One turn sends every row of this set to another row. A few are shown first. Where does it send the rows asked after them?
K289: [ 0.51 -0.94  0.59  1.21  0.23  1.49 -0.29  1.19 -0.18  1.13  0.32 -0.81
 -0.01 -0.82  1.12  2.60 -0.05 -0.05  3.05  0.37  1.27 -0.01 -1.65]
K858: [-0.56  1.06  0.66  0.04  1.83 -1.77  1.60 -1.09  1.14  0.96  0.49  0.65
 -0.36 -1.96  0.40  1.13 -1.64 -0.93 -0.10  0.41  0.08  0.34 -0.30]
K60: [ 1.11  0.65  1.17  1.76  0.83  2.27 -0.07  0.07  0.73  1.78  0.85  1.59
 -0.69 -0.28  0.05 -0.71 -1.55  0.44  1.82  0.21 -1.25 -0.85 -1.25]
K944: [ 2.25 -0.14 -0.06 -1.15 -0.62 -0.19 -0.11  0.85 -1.00 -0.21  2.79  0.16
 -0.98 -1.67 -0.43 -1.28  0.27  0.33 -0.99 -1.35  0.15 -1.67 -0.29]
K534: [ 0.82  0.90 -1.11  0.82  1.72  0.13 -0.06 -1.48  0.23 -1.33 -0.30 -0.55
 -0.74  0.12  0.02 -0.72 -2.65 -1.75 -1.09 -0.19 -0.45 -1.75  1.41]
K229: [-0.32  0.51  0.16 -0.90  0.62  0.28 -0.86  2.23 -0.16 -3.01 -0.27  2.79
  1.53  0.12  0.58 -0.50 -0.57  0.29  0.32  0.06  0.76 -0.04  1.50]
K859: [ 0.84 -0.94  0.08 -2.03  0.10  0.49  1.28  1.20  0.04 -0.46 -0.50  2.29
  1.58 -0.90  1.43 -0.14 -0.06  0.85  1.36  1.14 -0.65 -0.44  2.20]
K308: [ 0.54 -0.78 -0.72 -0.04 -0.52 -0.53  0.74  0.53 -0.83 -0.53  0.38 -1.44
 -0.66 -1.20  1.24  1.21  2.37  0.00  0.05 -0.83  2.70 -0.32  0.68]
K742: [ 0.97 -0.21  1.41  0.03  2.75  1.38 -1.75  1.03  0.91  1.11  0.98  0.09
  0.59 -0.72 -0.10 -0.12  1.55 -0.15  0.45 -0.50 -0.68 -0.45  2.78]
K169: [ 0.81  0.48  0.11 -0.07 -0.74 -1.88  1.56 -0.72 -1.16  0.65  1.24 -1.37
 -0.81 -0.16  1.96 -0.54 -2.22 -0.02 -0.39  0.29  1.42  0.15 -0.77]
K666: [ 1.36 -0.87  0.44 -0.51 -0.06  0.53 -0.23  1.33 -1.45 -2.05 -0.06  1.36
  1.55  1.03  2.46 -0.09 -2.76  0.49  2.09  0.63 -0.31 -0.37  1.37]
K151: [ 0.51  2.06  0.61  0.49  0.80 -1.10 -0.47  1.14 -0.09  0.12  0.43  0.61
 -0.87 -1.05  0.73  0.28 -1.42  0.27  0.24  0.40  1.59 -0.23 -3.32]
K551: [-1.48 -0.33 -0.50  1.99  1.19  0.12 -0.19 -0.40  0.06 -1.26 -0.89 -1.03
 -0.77  0.15  0.56  2.41 -1.17 -1.56  1.01 -0.89  1.35  0.61  1.22]
K219: [ 1.43 -1.06  0.19 -0.20  0.76  1.71 -1.46  0.82 -0.50  1.60  0.21 -2.04
 -0.23  1.32  0.78 -0.53 -1.05  0.23  0.75 -0.06 -0.88 -0.32  3.21]
K912: [ 1.66  0.21  0.54  0.42  1.81  0.87 -3.59  2.25 -0.93 -0.80 -0.19 -0.72
 -1.17  0.69  0.66 -0.43  0.27  0.48  0.13 -1.30 -0.38 -0.80  1.57]

K289 turns into K308
K944 turns into K534
K229 turns into K666
Where do these go?
K151 turns into K169
K912 turns into K219

